Here is a table of points, one per row:
 0.24  0.34 -0.73 -0.40  1.44  2.37  0.13 -0.97  0.24 -0.01  0.32  0.14 -0.60 -0.75  1.30  1.78  0.29 -0.51  1.13 -1.99  0.30  0.39  0.66  0.39
-0.02  0.51 -1.74  0.17  0.85 -1.34  0.87  1.04 -0.15  0.29 -0.86  0.73 -0.05  1.93 -0.53 -0.81  0.10  0.84  0.43 -0.32 -0.70 -2.19 -0.47 -0.07
 0.87 -2.43 -0.04  1.55  0.44 -1.42 -0.66  1.01  0.06  0.04  0.91 -0.15  1.64  0.15 -0.34 -1.11 -1.77 -0.62 -0.11 -0.25  0.76 -0.04  0.57  0.55
 1.01  0.82  0.76  0.73  1.86 -0.12 -0.03  0.69  0.11 -0.23 -1.35 -0.25 -0.03  0.93  0.90 -0.09  1.13 -1.15 -0.45 -0.32  1.48  0.91 -0.88 -1.49
 0.12  1.53  2.09 -0.32 -0.26 -0.36  0.64  0.16  0.14 -0.04  0.59 -0.11 -0.81  2.02  0.28  0.26  0.06 -0.60  0.74  0.48 -1.52 -1.40  0.14  0.16
 0.61  2.31  0.79  0.87 -0.65 -1.29  0.00 -1.23 -2.27  0.10 -1.20 -0.82 -0.46  0.30 -1.44  0.25 -1.21  0.47  0.63  1.99 -0.16 -0.77  0.54  0.81
-0.35  0.55 -0.20  0.60  1.30 -1.15 -2.22 -0.76  0.73  0.41  0.32 -0.54 -1.57  1.10  1.35 -1.42 -0.44  2.05 -0.22 -1.54 -0.14  0.44  0.75 -0.36
 1.42 -0.87  0.13 -0.48 -1.26  1.78  0.02  0.66 -0.65 -0.72  0.44  1.69 -0.81 -0.12  0.12  0.32  0.97  2.18  0.04 -0.10  0.71 -0.55 -0.72  1.43
 2.85  0.38  0.11  1.63  0.01 -0.51  0.97 -0.12  0.45 -0.31  0.64 -1.05  0.27  1.61 -0.23  0.87 -0.01 -0.60 -0.01  2.15 -0.07  1.13  0.15  0.46
-0.63 -0.57  0.59  0.49  0.55 -1.06  0.34 -0.97 -0.12  0.05 -0.41  0.22  0.40 -0.76  0.28  1.10  1.22  2.75  0.16  0.12  1.35 -1.58 -1.38 -0.49
-0.78  0.52 -1.23  0.18  0.78  0.60  0.20  0.07 -1.54 -2.44  0.34 -2.01 -1.30  1.02 -1.51  0.84 -0.34 -0.87 -0.38  0.46 -0.47  0.44 -1.60  0.54
 0.68  0.14 -0.88  1.05  0.30 -0.17 -3.20  0.41 -2.52 -0.25 -0.04  0.20  0.44  0.10 -0.29  0.25 -0.55 -0.05 -0.26  0.53 -0.28 -1.09 -0.38 -0.65
 0.70 -2.46 -0.31  2.81  1.03 -0.15  3.09 -1.69 -1.34  0.21 -1.42  1.23 -0.75  0.75 -0.26  1.68 -0.90  0.91 -0.98 -0.80 -2.26 -0.10  0.32  0.44
-0.03 -0.64 -0.06 -0.61  0.15 -0.31  0.15 -1.88 -1.23  0.07  0.19  0.17  1.20 -0.09  1.16 -0.46 -1.31  0.43  0.57 -1.52  1.31 -1.03  1.13 -0.36
-0.34  0.42  0.36  0.06  0.45  0.08 -0.60 -0.61 -0.21 -1.20  0.32  1.00  0.35  0.61 -0.18  0.41 -0.91 -0.90 -1.11  0.10 -0.48 -1.11 -0.29  1.06
-0.66  0.71 -1.49 -0.39  1.75 -0.43  0.45 -2.53 -0.16  2.13  0.91  0.70  0.22  0.14  0.14 -0.09 -0.02  0.36 -1.40  1.88  0.79  0.36  0.04 -0.54
-0.19  0.81 -1.21  0.87 -0.68 -1.18 -0.22  0.23  0.53 -1.03  0.75  0.83 -0.88  0.26 -1.84 -0.19  1.00 -2.51 -0.10 -0.01  1.68 -0.66  1.05  0.18
 0.29  1.36 -1.03  0.31  1.29  0.27  0.00  0.89  0.02  1.97  1.41 -1.57  1.15  0.26 -1.92  1.26 -1.41  1.54 -0.66 -0.95  0.68 -1.44 -1.19  1.26
-0.67  0.61  1.79  1.13  1.50 -0.38  0.77  0.16 -0.67 -1.64  1.09  0.54 -0.37  1.11 -0.20  0.12  0.56  1.38  0.39  0.45  2.59 -0.09  1.06  0.66
 0.96 -0.67  0.29  0.86  1.67  1.60 -1.47  0.42 -0.80  1.15 -1.34  1.49  0.24  0.48 -0.57 -0.08 -1.38  1.05  0.81 -0.26  0.74  0.34  1.56  0.49
 0.50 -0.07 -0.24 -1.15  0.66 -1.11 -1.25 -0.48  0.00 -0.93 -0.75 -0.87 -0.37  0.77 -2.34  1.17 -0.19  1.98 -0.34 -0.51 -0.92 -0.24  1.89  0.28
-0.51  1.66 -0.31  0.95 -0.58  0.10  0.14 -0.17 -0.13 -0.96  0.80  0.80  0.87 -0.05 -0.09 -0.30 -1.98 -0.63  1.28 -0.75 -0.65 -0.03 -0.18  1.06
 1.29 -1.77  1.82 -0.74 -0.31  1.54  0.28 -1.20 -0.51  0.15  1.32 -1.95 -1.31  1.55 -0.24 -1.40 -0.99 -0.16 -0.59  0.32  0.90 -1.10 -0.59 -1.27
 0.45 -1.35  0.65 -0.70 -0.41  0.77 -0.27  0.02  0.77 -0.73 -0.80  0.48 -0.96  0.78 -0.75 -0.21 -0.85  1.01  1.35 -0.25  0.55  0.48 -1.24  0.19
-1.16 -0.96  0.58 -1.49  1.52 -0.88  0.72 -0.08 -0.97 -0.26  0.01  0.90 -0.99  0.46 -1.36  0.04 -0.14  1.64  0.85  0.01  1.16 -0.01 -1.51  1.10
 0.97 -0.17  0.00 -1.64  1.17 -1.60 -0.37  1.14 -0.36 -1.26 -1.22 -0.32 -0.82 -0.32 -1.44  0.38  0.09 -0.75 -0.12  0.23 -0.53 -0.68 -0.94  0.97
-1.60 -0.23 -1.52  0.94 -0.10  0.22 -0.09  0.55 -1.16 -2.03  0.71  0.44 -1.10 -0.68 -1.72  2.18 -1.43 -0.72 -0.90 -1.70  0.24 -0.02 -0.74  0.67
-1.37  0.38 -1.27  1.36  0.01  1.21  0.70 -0.31  0.47 -1.63  0.21  1.20  0.93  0.22 -1.07 -1.80 -0.41  1.21  0.82  1.04 -0.56 -2.31  0.30  1.30
 0.11  0.32 -0.31 -2.13  3.34  0.45  0.00 -0.77 -1.02 -0.31  0.47  2.74 -1.63  0.10  0.11  0.70 -1.58  0.29 -0.03  1.58  1.74 -0.86 -0.49 -0.20
-0.44  0.27 -1.88  0.45  1.24  1.63 -0.74  0.45 -0.61 -0.64 -0.50 -1.15 -1.00  0.11  0.34 -0.34 -0.27 -0.38  0.75  1.43 -0.17  0.45  0.04  0.13
 1.58 -0.10  0.18  2.56  0.28 -0.18 -0.77  0.76  0.88  1.01  0.36  0.51  0.71 -0.81 -1.84  1.13 -0.23  0.24 -1.47 -0.19  1.25 -0.08  1.04  0.62
-1.72  0.07 -1.95 -0.37  0.68 -1.22 -0.38  1.01  1.03 -0.62 -0.57 -0.55 -0.18  1.08  0.32  0.22 -1.47  0.32 -0.87  0.93  1.04  0.56  0.48 -1.13
-1.19 -0.13  1.52  0.70 -0.08  1.39 -1.33 -1.00  0.51  1.87  1.20 -0.06 -0.49  0.47  0.07  0.99  1.01 -1.23  0.18  0.89  0.45 -0.12 -0.25  0.19
 2.43 -0.89 -0.08 -0.55  0.32  0.15  1.03 -1.28  1.54 -0.85  0.96 -0.35  1.26 -1.53 -1.15 -0.79  0.35 -1.49  1.11  0.09 -0.44 -0.51  0.19  0.85
-0.05  0.70 -0.75  0.17  1.13  0.09 -1.33 -1.09 -0.76 -1.37  0.05  1.55  1.70  2.89 -1.72  0.50  1.09 -0.73  0.39  0.57 -0.82  0.45  0.88  0.10
 0.67  0.48 -1.29 -0.04  0.69  0.03 -0.38 -1.47 -0.23 -1.39 -0.18 -0.76 -0.45 -0.55  1.31  0.53  0.89  0.07  0.63 -0.60 -1.56  1.33  0.57 -1.29
 0.86 -0.62 -0.60  0.35 -0.12  0.19  0.83  0.68  0.48 -0.24 -0.09 -2.39  0.87  2.07  0.79  1.88 -1.79 -0.60 -0.85 -1.00  1.18 -1.15 -0.09 -0.06
 0.23 -1.39 -0.51 -0.39 -0.59 -0.34 -0.37 -0.08  0.22 -0.09 -0.67  0.47  0.71  1.70 -3.25  0.57 -0.54 -0.90 -0.45  0.32 -0.19 -0.66  0.25 -1.26
-0.59 -1.75  0.55  0.54  1.42 -2.33  0.67 -0.08  1.09 -0.20 -0.62 -1.58 -0.15  0.24  0.40 -0.82 -0.99 -0.96  1.69 -0.62 -0.14  0.43  1.61  1.84
 0.37  1.19  0.48  0.47  1.01  0.32  0.50  1.70 -1.24 -1.53  0.54 -1.31 -0.79 -1.20 -0.45  0.19  0.40  2.23 -0.96  1.05 -1.05 -1.62  2.13 -0.99
-0.35  0.17  0.48 -0.03  0.04  0.34 -0.09  0.10 -0.23  0.04  1.63  0.44 -1.14  2.39 -1.34 -0.28  1.48  0.26 -2.44 -2.26 -1.07 -1.73  0.54  0.60
 0.34 -0.46 -0.34 -0.12  1.03  0.66 -0.46 -1.58 -0.78 -0.02  1.03  0.63 -0.61  1.73 -0.63  0.82  0.38  1.11 -0.11 -1.97  1.71  0.08  0.43 -1.00
 0.63 -0.89 -0.75 -0.33  2.06  1.31  1.17 -0.76 -0.61  0.65  0.46 -0.85 -1.41 -1.13 -0.01 -2.23 -0.72 -1.42 -1.98  1.04 -0.16 -0.39  1.40  0.65
-1.25  0.08  0.70  0.46  0.27  0.87 -0.05 -0.35 -0.24  0.77  0.21 -1.04 -1.45  1.53 -0.62  0.31  0.27 -0.45  1.67 -0.70  1.92  1.09  1.56  0.37
 0.94  1.70  0.28 -0.77 -0.29  0.61  1.73  0.37  0.23 -0.23  0.19  0.58 -0.79  0.45 -1.65 -0.80 -2.04  1.23  1.03 -0.69  0.91  1.78  0.63 -1.76
 2.08  0.51 -0.46  0.16  1.55 -2.16  0.36  0.46 -0.41 -0.43  1.92  0.01 -0.77  1.46  0.17  0.82 -1.28 -0.55 -0.08 -0.80  0.66  0.40  0.86  2.38
-0.15 -1.14 -0.29 -0.29 -0.27 -0.77  1.13  0.02 -1.00 -0.64  1.25  1.21  0.39  1.43  0.42  1.39  0.87 -0.51  2.39  0.52  1.31  0.53 -0.12 -0.96
 0.19  0.48  0.65 -1.07 -0.30 -1.09  0.85 -0.80  0.37 -0.88  2.07  1.13 -0.85 -0.94 -0.68  0.58 -1.89  1.23 -0.72 -0.03  1.29  0.55  0.16 -2.06
 0.65  0.46  0.91  0.92  2.43  1.40 -1.51 -1.60 -0.54 -3.07  0.15 -1.34  1.98  1.08  0.04 -1.23 -2.03  1.78 -0.29  0.11  1.00  1.24 -1.24  0.74
-1.16  0.21  1.48 -1.67  1.62 -0.34 -0.86  1.35  0.18 -0.76  0.16 -0.21 -0.08 -0.60 -0.51  1.33  0.04 -0.54 -0.47  1.01 -1.06 -0.73  1.61 -0.38
 1.14  1.22 -0.85  0.32  0.62 -0.14  0.76  1.20  0.30  1.75 -1.64 -0.20  1.45 -1.42 -0.63 -0.17  0.49  0.39  0.76 -0.29  0.28 -0.06 -0.70 -0.05
 0.05  0.65 -0.23 -1.89 -0.32  1.95 -0.47  0.54  1.81  0.25 -0.98  1.27 -0.31  1.77  1.02  0.84 -1.96  0.42 -0.13  0.67 -0.09  0.93  0.21  1.21
-1.31 -1.52  0.66 -0.07 -0.22 -0.79  0.66  1.08 -1.75 -0.24 -0.22  1.54  0.74 -0.36  1.56 -0.07 -0.40  0.85  0.20  1.18  1.81 -1.03 -0.62  0.12
 1.03 -0.71 -0.13 -0.61 -0.82 -0.43 -1.25  0.05 -0.14 -0.20 -0.14  0.67 -0.80 -0.82  0.07 -0.09 -0.93  0.64 -0.26 -0.42 -1.35  2.25 -0.29  0.66
-1.77 -1.68 -0.71 -0.86  0.91  0.46 -0.53  0.79 -1.28  0.56  0.11 -0.81  1.08  1.13 -1.22 -0.09  0.17  0.95  0.82  0.74 -1.36  1.15  0.19  0.04
There is one direction along which these points spread out most. Take the direction at right angles to it along which they spread out most. Go by this last direction. Where along it does each point below lie, from 0 to 99? 50 is the average, and the first point above lies past it. One standard deviation of the points above along it is 16.
 0.57 -0.12 -1.19 -0.30  0.72  0.29 -0.15  0.88 -0.17 -1.44  0.21  0.72  0.23  0.71  1.67  0.98 -0.39  0.37 -0.53  0.39 -0.81 -0.65  1.72 -1.34 46
 0.78 -1.08  1.52 -1.11  0.84 -0.19 -0.74 -1.43 -0.23 -0.11 -0.48  0.48  0.89 -1.04 -0.10  1.00  0.76  0.22 -0.38 -0.30  1.65 -0.49 -0.97  1.92 54
 0.55 -0.09  0.64 -0.64  0.24  0.23 -0.12  0.31 -1.23 -1.85 -2.22  0.23  0.79  1.18  0.74  0.20 -0.07 -0.05 -2.60  0.12  0.41  0.29  1.93  1.95 48
-1.29  0.05  0.51  0.52  0.49  0.18 -0.89  1.29  0.56 -0.59 -0.42  1.10  0.39 -0.66 -0.09 -1.98 -0.69 -0.32 -1.72 -1.53 -0.84  0.57 -0.03 -0.92 48
-0.04 -0.54  1.25 -1.37  2.14  1.17 -0.63  0.94 -1.07 -1.80  1.31 -0.64  2.30  0.29 -1.48  1.82 -0.03 -0.77  0.77 -1.20 -1.05  0.09  1.09 -1.54 46
 1.04 -2.61 -1.00  0.90  1.65 -0.21  0.09  0.21  2.36 -0.84  2.87  0.57 -0.15  1.11 -0.38  1.72 -1.39  1.11  0.98  1.55 -0.63 -0.50  1.68  1.05 62
 0.31  0.08 -1.05 -0.91  0.57 -1.03 -1.36 -1.30 -0.43 -1.75  0.90  0.22  1.46  0.37 -0.67 -0.45  0.44  0.46 -0.46 -0.08 -0.47  0.23  0.46 -0.75 42
 0.28  0.63 -0.05 -0.12  0.85  0.40 -0.48 -0.70 -0.96 -1.08 -0.78  1.11 -0.07  0.47 -1.69 -0.39 -1.45 -0.63  0.51 -0.70  0.81 -1.90  1.29  0.97 39
 0.81  0.40 -1.45  0.23  0.16 -0.45 -1.83 -0.33  0.26 -1.87 -1.18 -0.87 -1.96  0.53  0.01  1.61 -0.17  0.72  0.43 -0.36  0.01 -2.13 -0.20  0.45 35
 0.29  1.85  0.15 -0.12  1.72 -0.93  1.80  0.46 -0.42  1.09  0.66  0.31  2.03  1.32 -0.07  1.35 -0.42 -0.18 -0.45 -0.93 -1.01  0.81 -0.79  1.35 53
-1.10  0.93  0.56 -0.23  0.79 -0.11  0.37 -1.96  0.88 -0.75 -1.97 -0.59  0.85 -0.43 -1.22  1.53 -2.00  0.27  1.24 -0.21 -0.03 -2.83  1.29 -0.54 39
-1.01 -0.24 -0.08  0.26  0.62 -0.11  0.24 -1.27  3.28 -2.06 -1.99 -0.15  0.15  0.72 -1.16  0.05  0.99  0.97 -2.48  1.11  0.95  0.55  0.18  1.32 47
 1.75  0.31 -1.24 -0.38  3.14  0.62  1.04  1.22  0.14 -1.77 -0.53  0.28  0.09  0.78 -1.58 -1.38  1.26 -0.41  1.08 -0.98  0.98 -1.58  0.64  0.03 46
 1.17  0.61 -0.47 -1.69 -0.38 -0.46  0.39 -0.20 -0.01 -0.89  1.30 -0.30  1.86  0.58 -0.29 -0.49  0.03  0.32 -0.56 -0.56 -0.82 -1.51 -0.45  1.41 44
 0.83 -0.05  1.85  2.07  2.70 -0.69 -0.71  0.13  2.11 -0.55  0.30  1.39 -1.07  1.41 -0.47  0.53 -2.04 -1.09  0.84 -0.13 -1.51 -0.60 -2.04 -0.92 60
